Families of rows that turns and mirrors carry onto each other, the same ones carrying the whole set onto itself: the rest of each named row's family, in list order:
5 families of 6 rows:
bidul: [  1 -13   0  -4 -12 -17  23   3 -23 -12  -3   9  -2   0 -11  -2  22   1
  -6   7  -1   8   9   0 -17  19  13   0  -8   3  15   4 -13   3   7   9
  14]
Ketof: [ -5  -9 -12 -16  13  -2  -3  15  -5  -2  -8  -5  -2   4  -7 -10  23  -7
  -5  11  -8  11  11  -7 -13  27  23   6 -20  13   6  -3 -19  -9  16  16
  -6]
dez: [ -4  -1   7  -7   0  -1   9   9  -3   0  -4 -15  15   8 -16  -9  26 -12
  -3  13  -5   6   5  10 -12  -1  15  -4 -10  -7  15  -6 -16 -21  18  23
  -8]
nem: [  3   0   6 -11 -15   7  16   3 -12  -7   6  -7  17   6 -17  -3  25 -16
   0  -5   0  12   8  17 -13 -15  13   1   8  -5  19  -3 -17 -10   8  16
   0]
pitim: [ -4  10  19 -18  21  16  14   5   8   4 -11   1  10   9   6  -8  15  -1
   6  -9 -12  14  -8   7   9 -10   5  13  15  15  -2   5  -8  -9   7   9
 -10]
difef: [ -8   1   6   1   6  -5  24 -20   8   1 -14  12   3  15 -10  -8  -4  -6
  11   2   4  -3   3   1 -10  -3  -6  12   9 -14   6  16  -4  -7  -2  12
 -17]
nup: [  2  -3 -15 -13   0   3  -1  18  -8   1   1   4   0   5 -11   0  23  -8
   1   6 -11  23  11  -6 -12  19  26  -3 -11  17  10  -9 -22   4  10  17
   0]
lan: [ -4 -10   3   3  -5 -20  26   4 -16   1  -5   6  -8   3 -13  -3   8  14
  -7  -7   1   5   8   3 -19  20  10   0  -4  -4  20   6 -10  -6  -1   6
  16]
Bub: [ -8   1  -4  -7  19  -2  20  -8  11  -3 -13  20 -18   3   0  -3  -2   7
  -3  -9  -4   0   7  -5  -4  26  -4   7  -2  16   1  20  -7  -2   8   9
 -18]
Mipi: [-11   1  -9 -10   6   4  19 -12  -2 -12  -6   7 -16  -4   3  -5  14  -1
  -3  -6   2  -5   3  -7  -6  29   0  17   7  15 -13  21 -12  18  12  10
 -10]
nes: [ -3   0  10  -1  -4  -7  23 -16  -5  -2  -4  -4  -6  14  -6  -5   4 -19
   4  -3  12   3  -2  12  -4  -3  -3  22  18  -8  -5  12   0   2   0  13
 -20]
funal: [  6   3   6 -23  10  12   7   1   3   2  -6  -4   7   6  -2  -1   1 -17
   6 -17  -7  16 -10   9   7  -5   7  18   3  16 -10   5  -3  -3  13  18
 -26]
Gese: [  1  -7  -5   0 -10  -8  25   5 -21  -2  -6  -1  -8 -12 -10  -4  12   2
 -17   0  10  -6   1  11 -26  13   9   9  -5   4  10   7 -19  -1   6   8
  13]
sazi: [ -2   1   8  -3 -15   0  15   9 -11  -1   3  -3  12   7 -17   1  24  -9
  -2  11  -7  11   7  10 -12  -4  14 -15  -4  -3  21  -7 -14 -10  12  22
   3]
Dip: [ -6   3   7  -5  -3   3   8   8  -5  11  -2  -4  15  13 -21  -1   8  -1
   4  -2  -2  15   7   6 -14  -6  17 -13   2  -8  23  -7 -12 -15   1  14
   4]
Big: [ -8   2  20  -7   9  -5  24 -10  -2  -2 -11   7   7  14   4 -11   9  -3
   7   1   8   1  -2   6  -4  -6  -4  23  22  -6  -1  13  -3  -1  -7  -2
   1]
guna: [ -3 -13  -6  -9 -11 -13  24  -1 -20 -16   5   6 -11  -3  -5  -2  25  -2
 -11  -5  11   2  16   5 -20  19   7  11   4   5  13  10 -15   6   2   6
  10]
laluz: [ -6   0   0 -15  14  -3  16  -7  -3  -5  -3   4 -22   1   3   2   5  -5
 -12 -11   5   3   2   2   5  23  -1  14   4  21 -11  17   2   7   5   9
 -22]
vaza: [ -5 -15   3  -3  -2 -20  22   2 -19 -12 -11  -3  -1   2 -10 -10  23  -3
 -10  14   3  -4   8   4 -18  20   8  10 -14  -8  14   5 -13 -11  13  13
   6]
rap: [ -2   6  -1 -10  -7  16   9   7 -14   5  -6 -10  15  -2 -14  -2  14 -11
 -12   6   8   3   2  15 -18 -14  16  -3  -1  -1  19  -8 -13 -10   2  18
   1]
det: [ -1  -1 -20 -13   8  14   7  17 -17   4 -11  -1  -7  -9  -6  -3  16  -7
 -14  -1  -8  13   2   5 -13  15  28  10  -8  22  13  -5 -22   0   5  14
  -1]
Rel: [ -4   1  11  -4   4   7  26 -26  -2  -3  -7  12  14  19  -1  -3   6 -10
  11  -2   0  -3  -1   3  -4  -7  -3  23  13  -5   4  15  -5   3   4   5
 -10]
num: [  1  -2 -14 -24   3  12   1  15  -8  -6   7   1  -3  -4  -5   0  26  -9
  -6 -12  -8  23  11   0  -9  13  22   3  -4  27  10  -5 -22   2  11  13
  -2]
Mivu: [  1   4   1 -18  19  14  12  -4  13   3 -20  10  10   8  -9  -5  -2  -6
  13 -12 -19  15  -6  -1   4  -3   7  11  -3   9   5   6 -10 -11  11  19
 -24]
Zelud: [ -8   5  -1  -7  13   5  14 -18  11   0   1  18 -10  10   7   0   8   0
  -3  -7   1  -6   5  -7  -6  21  -5  17   8  17  -6  21 -10  11   8  -1
 -10]
Tese: [-12   5   6 -14  22  -1  13   1  10   0  -3  10 -14   5  11  -7  12   6
  -2  -5   0   5   2  -4   0  18   2  19  14  23 -11  15 -11   4   0  -2
  -3]
Lebu: [ -6  11  -1 -20   9  29   7  -4   4  -5  -8  -3   8   1  -4  -2  14 -13
   6 -10 -15  13  -6   3   7  -1  10   9   5  16  -7   7 -14   5  21  22
 -22]
tamo: [ -5  -4 -14 -11  14   2   4  19  -9   5  -8   5  -1   5 -11   0   9   4
   0 -11 -15  26   8  -6  -9  22  30   2  -8  16  17  -5 -18  -3   1  11
   4]
ribi: [ -7   2  10  -4  -8   8  25 -23  -7 -11  -8  -1  11   6  -9  -5  11 -12
   9   0   6  -6  -2   9  -4  -8  -5  13  15 -14  -2  14  -6   8  10  17
  -9]
rara: [  0  10   8 -16  16  22  16 -10  12   3  -4  10  12  10   2   2  10  -7
   6 -14 -20   9  -8   2   7  -2   5  14   4  20   0   9 -15  -1  19  11
 -18]

The rest of the family of funal: nes, Gese, laluz, rap, det
The rest of the family of difef: lan, Bub, Dip, Mivu, tamo
The rest of the family of guna: nem, Mipi, num, Lebu, ribi
The rest of the family of sazi: bidul, nup, Rel, Zelud, rara

Families of rows that turns and mirrors carry onto each other, the same ones carrying the whole set onto itself: the rest of each named row's family, in list order:
4 families of 8 rows:
beme: [  2   8  13 -10   2 -18 -13  -6   7   7 -16   7  13  12]
kuzop: [  0   5  14  -1  -6  -2  11 -17   5 -23  -3  14   8   9]
Tos: [ -2   3  15 -10  -1 -12 -17  -1   2   0 -22   1  13  -7]
rava: [  1  10  -4   6 -15   6   4 -18  -2 -15  14   8  -3   2]
mebof: [  8  18  -2 -10 -19   1  -4   3   2   3  10   4   1   2]
Zek: [ 14   7 -10 -12 -19  -4  -7  -2   7   6   5   0  12 -14]
piv: [ 11   5  16 -10  15 -10  12  -5  14  -4  -2  10  10   1]
Varik: [  2   4 -17  -3  -6  -8 -21  -9   3   7   2   0  -2 -20]
taven: [  5   8 -19   2 -13   2   1 -16   8  -7  16  11  -3  -6]
sot: [ -8  -5  15   7   3  -7 -10 -21  -4 -21 -17   6   9  -6]
fir: [ -3  -1  12   5   8 -18 -16 -21  -2  -3 -18   8   9   6]
piz: [  6  -2  -9   0 -11  -6 -18 -13  -1   1  -3  -3  10 -25]
mepe: [ -1   2  12   7   4 -11  -1 -25   2 -14  -7  15   8  16]
kosa: [  8  11 -18 -10 -14  -3  -8  -2   8   7  10   5  -1 -10]
pebo: [  5  10  11  -7  -3 -12   4 -10  10  -4  -4  14  10  22]
bap: [ -1   3  12   0   8 -13   9 -21  10 -19  -7  20   8   7]
siz: [  5  13  15 -18  -9  -6   5   2   9  -6  -8   9  12   8]
Raniz: [  3  -3  16   0  21 -13   0 -16   6  -6 -12   5   8  -9]
gefil: [ -4  -2  12   1  15 -19  -7 -20   5 -11 -17  13   7  -5]
Vule: [ -3  -1 -20  -8   1   1 -21 -12   5   5   1  -3  -4  -8]
Boved: [  0   8  -2  -4 -11  -5 -24   0  -6   9  -6  -5   2 -13]
gota: [  3   3 -20 -14  -4   3 -11  -6  11   5   7   0  -4   0]
pova: [  5  -3 -12  10 -11   2  -5 -26   0 -13   7   3   7 -18]
kof: [  4   9  13 -14   3 -16   8  -5  14  -6  -8  18  10  10]
reg: [  8   2  16 -11  18 -14   0  -5  11   3 -13   5  12  -6]
Zofa: [  6   0  15  -1  17  -9  13 -17  10 -13  -3  11   8  -2]
kimem: [ -5   1  -2  14  -6   1 -18 -20 -10 -10   1  -1  -3 -14]
Dukiv: [ -2   1 -18   8  -5  -3 -12 -22   0  -8   8   5  -6 -18]
kuza: [ -4  -4 -22  -1   1   4 -13 -21   5  -6   6   2  -7  -6]
tevep: [ -1   2 -22  -6  -4   7  -3 -15  11  -7  12   4  -7   2]
Rugut: [  2   6  14 -12   9 -23  -8  -4   9   1 -20  10  13  -2]
sagud: [ 13   5 -12  -3 -20   2   7 -15   7  -9  14   6   8  -9]

The rest of the family of piv: Raniz, Vule, gota, reg, Zofa, kuza, tevep
The rest of the family of kimem: kuzop, Tos, rava, mebof, sot, siz, Boved

Families of rows that turns and mirrors carry onto each other, the same ones carrying the whole set onto itself: the rest of each named row's family, in list order:
7 families of 3 rows:
tik: [ -1  -4   4 -11   0  -6   3  -8  -4  -5  12  -1   5  -9  25   7   6  -7
   1  -3   1   4 -11   4 -29   5]
lifu: [ -2   9  -4  -7  -1  -3  -1 -15 -14  -2   6   1   5   0  19  -4   5  -5
  10   0  14   5   0  10 -24   7]
pesol: [ -4  12   6  -8 -12   5 -16   6   2  -9  -3  -2  -8  -2   6   9  -8  22
   8  -2  -3   6   1   3  22  10]
lar: [ -9   4  -4 -10   3  -2  -1 -10  -8  -4  14   3   9  -3  22  -3   7 -12
  -4   3   3   1   7   9 -19   9]
Remal: [ -5  -9 -11  17   7  -8  12   3   9   1   6 -14  -4  -4 -20   7  13   0
  -6 -11  -1  -3  -2 -19  -3   8]
Mimu: [  2  13   9   1  -6   0 -11   5   3  -7 -14   1  -5  -4   9  11  -8   9
  20  -2  10  14   7   3  23   1]
biged: [-10 -11 -10  23   7 -10  12  -6   1   2  -3   0 -10  -1 -17   3  17  -7
   0 -11  -5   0  -9 -17   2   8]
fita: [-5  8 18  0 -7 -1 -6 14 -1 -6 -9 -4 -1 -5  4 12 -2  9 12 -2  6  7  7  7
 30 -3]
sor: [ -8  -4 -10  -2   1   0  -2 -11  -8  -9  12  16   4  -2  19   1   1  -3
   3   7   3   9  -4   4 -28   2]
dit: [ -9  -3  -4  -4   3  -7  -4 -12  -5 -11  20   4   4 -12  13  -1   1  -8
   5   3   1   3  -3   5 -27  13]
rane: [ -2  14   5   9 -13  -6 -11  12   2  -9 -13   3   0  -2   1   6 -10   4
  15  -3   8   7  -2   5  27   1]
Vutas: [ -6   6  14  -6 -14   8  -9   2   3  -1  -5  12   0  -4   3   1  -3  17
  11   6  10   0   9   7  27   2]
gido: [  1  -8  -4  10   7 -19  17   1   9  -2   5  -8 -10   5 -25   7   9  -8
  -1  -2   3   3  -8 -11  13  -1]
vego: [ -6   8   8  -1  -7  -2  -3   6   3  -6 -10  12  -5  -1   7   5  -4  28
  14   5  13   9   4   5  20   0]
maz: [  4   2  -1  -4  -1  -4  -1 -16  -4  -5  14  -3  18  -9  18   0   5  -5
   3  -3   7   6  -3  14 -19  -2]
luva: [ -1 -11 -10  15   6  -6  21  -8  -1   5  12  -6 -10   2 -18   4  16  -7
   3  -8  -3   4   2 -10  12   8]
lamag: [ -6  11   5   0  -9   0 -18   4  11  -8 -10   3   0  -7   3  11   1  10
  18  -1  -6   1   4   4  29   1]
bif: [ -8 -10 -12  15   0 -20  14  -2   3  -5   7  -6 -11   7 -18  10   6   1
  -5  -5   6  -2 -14 -19   5  -2]
Bazis: [ -5  -2 -10 -10   4   1   0 -17 -12  -7   4   5   8  -1  19  -1   5 -15
  -6  -3   3   2   2   6 -23   6]
vod: [ -3  -8 -11  21   8  -8  14   0   5   0   3 -10 -10   1 -16   2   8   1
  -4 -18   3  -6  -5 -16  11   7]
Lor: [ -2  -7  -5  13  -5 -15  24  -2   3   5   9  -4 -16   0 -16   5   7  -5
 -14  -9  -7   3   0 -13  11   1]

The rest of the family of Remal: lar, fita
The rest of the family of tik: pesol, Lor
The rest of the family of bif: sor, vego
The rest of the family of Bazis: Mimu, vod
The rest of the family of dit: Vutas, gido

